Each path below is one point turned by a fixed rotation once a step. After each direction that follows a path, write how fast that rotation turns it, in degrees per step (0 if it stays still).
Each turn is a multiple of 5 degrees from 10 to 175, or 0.
Each row of a path follows its step; steps can be skipped.
Rotation 1:
step 0: [ 37 -27   7   8  21   4  27 -29 -22  -6 -10 -40 -22 -19  -9 -17 -18  -9
  54  11 -47 -10  -8  29 -27 -17  -2 -29  36   2  -3  17 -21   6  25  27
 -27   8   9  -6  31 -27  -1 -23 -15 -25  -7  22  24  13  23  -3 -25  41
 -12   8 -14 -16   2  12  43  27   2  11]
step 1: [  4  12  -1 -17 -14 -25  -1 -27 -43 -17   0 -16  -3 -17  30   8 -35  23
  64  13 -12 -14 -36   0  32 -32  -6 -30 -41  10  18  45  -8  10  11  10
  16 -15   3  18 -25  -7 -33 -26  19 -12  15  12 -14 -24  17 -13 -18  24
  -5 -33  15  -3 -23 -28  -7 -22 -17 -17]
step 6: [ 33   9  29 -16 -42  -3   3 -49  11   1   3  29 -27   2   8  -1 -31 -26
  50   8  -9 -49   3  -3  -4  23 -13  -6  -3 -28  -7 -30 -31   4   5  35
  -9   4 -39 -12  14 -29 -14  10   2 -10  28  40 -19  -3  10   2   3  21
   5  24 -33 -30   6  14  30 -16  -9 -21]
step 8: [ -8   3 -21 -14 -10   6   3 -25 -46  21 -23   7   3  14 -21  20 -13   3
  50  20 -21   7  -6  15  -8 -19 -30 -29 -16  24  18  34 -13 -15   3  23
  22 -19  14 -17 -19  -9   4 -33 -17 -14  20  25  -3  23 -24  -7 -22  54
 -37 -20  31   0 -45 -24  19  -8  -5 -31]
step 12: [ -8  28 -28  -4 -28 -17   8 -45  -5  13   0  16 -17 -29  15 -17  -3 -41
  14   3 -12 -15 -18  22  22 -28   9 -37  13 -37 -30  23  -3   8  19  39
  28  22 -15  -5 -16 -22  14 -35 -11 -22 -38  23 -42   4  27  -5  -8  53
  15   7  13  10  -7  35   8  -3   0   0]
step 13: [ 24 -21  -3  -5 -10 -25 -20 -34  21   3   3  25 -20  -2   3 -12 -39   1
  31   8 -26 -58  33  -4  20  31 -27 -45 -38   0  35   8  11  16   1  27
 -17  -5  -5 -22   3 -26 -18  22  18 -35   4  16 -32 -18   1   8  11  34
   7   2  -2 -12  10   0  -5  32 -33 -29]
step 18: [ 53   2   0  -6   2   9  24 -31 -10   1   4 -30 -25 -16  11   4 -39  25
  38   8  -6 -24 -33  19   5  10 -20 -20  49 -25  -3  -3 -32 -20  -7  17
   6   0 -13  24 -44  30   2 -26  18 -52 -15  20   6  16  -2  20  -5  32
  35  16   6   8 -14  -1  22  22   9 -15]
step 25: [ 21 -14   9  -6 -31 -31  -2 -21 -33 -21  26  -1 -26  -2  13  14  -5  38
  30  26 -20   0 -20  -9 -19 -22 -14 -13  21   7  13  10  -8  -6  22   9
 -13  42   5   5 -13  10 -28  -5  19 -76  -7  19 -17  16 -29  47  -6  28
  12  12   6 -20 -15  10   8  33  12 -37]
step 29: [  4   8 -15 -18  16   4 -10 -70  18   9   1  13  18   3 -33  24 -26 -33
  12  -9  15 -27  10   6  -5   2 -26 -29  35   3  20   2 -16   3 -12  -4
  32  -8  10 -32  -5 -43  -7  12  16 -47  13  36 -17  12  -7  15  -8  35
 -16   1   0 -10 -23  10  35   2 -14 -50]
step 31: [ 12  16  39  -3 -52  14 -12  -4 -11  -8  -6  13 -38  -5  24   7 -17  20
  26  21 -28 -60  14  17  16  -2 -41 -10 -46   6 -14  36  18 -10   9  16
  -6  -8  -9  22 -27 -19 -20 -24 -15 -22  31  -2 -29   5 -17  10 -12  29
 -33 -17  31   4 -12  20   9   9 -25  -6]
[  5  -8   7  -1   3  -7  -4   6   0 -11   1  -3  -2   7   7   9  -7  -5
 -15  -4   6  -3  -4   6   6  -5   1  -2 -16  14   6   7  -1 -10   0   2
   3   7   9 -11  -1   5  -7  -2   7   4   0  -4  -5   3  -2   1   6   7
  -1  -1  -7   2   1   4   9   0   4  -2] | 120
[  1   8   3  -6   5   2   0  -7 -11  -3  -4 -10  -2   0   7  -4  -4 -13
   4 -10   5  -2  -1  -2  -4   5  14   0   5  -4  15   3  -2  -2  -7  -2
  -5   9   2  14   5  -4   2   0  -1   3   5   2  -8   0   0  -6   0  -3
  -8   4  -9   0  -1   7  -2  -2  -2  13] | 65
[  1   3   8   5   6  -7  -6  -2   4  12   1   3 -11  -1   0   0   1   7
  -4  -3  -5 -10   2  -1   1   5   8  -1  -4  -9   0  -1   3   3  10   0
 -10  -3  -1  -2   8  14  -1   4  -3   6   4   2  -8  11  -4  -7   4   5
  -3  -7   4   5   4   7  -8 -17  -1  -6] | 100
[ -4   8   2  -7 -10   3  -2   5  -6   8  -1   2  -5   9   1   8   3   3
   1   7   6   5  -5   3   1   3  -6   2  -2  -7  -2  -2  -4 -12  -5   5
   3  10   0   9  -8   5   5   0  -2  -6  -9  -3 -12   9  -8  12  -6   4
   3   5  11   7  -5  -1   2 -11   1   9] | 110
[  5  -4   5   6  -6  -2   6  -1  -2   0  -6  -7  -3  -3   0  -7  13 -16
  -4   9  14   7  -3 -14   2  -4   0  -5  -1  -6  -4   0   8  -5   8  -3
   4   5  -2   1   5  11  -5   5  -2  -9  -1   3   7 -13  -1   3   7   7
  -3  -3  -1   0  -5   2  -4  -5  -8  -2] | 140
[  5  -6  -6  -6   2   8  -5  -4   4   5   2   9 -10  -8   0   4   1 -19
  -3  15  -1   1   6   2   6  -1 -12   9  -4  -2  -2  -1   2  -1  -2   2
  -1  -1  -3   2   6 -10  -1  15   5   3   3  -1  -7   8   5  -5   0  -7
  -9   0  -5  11  -1   1   2   3   2  -2] | 45
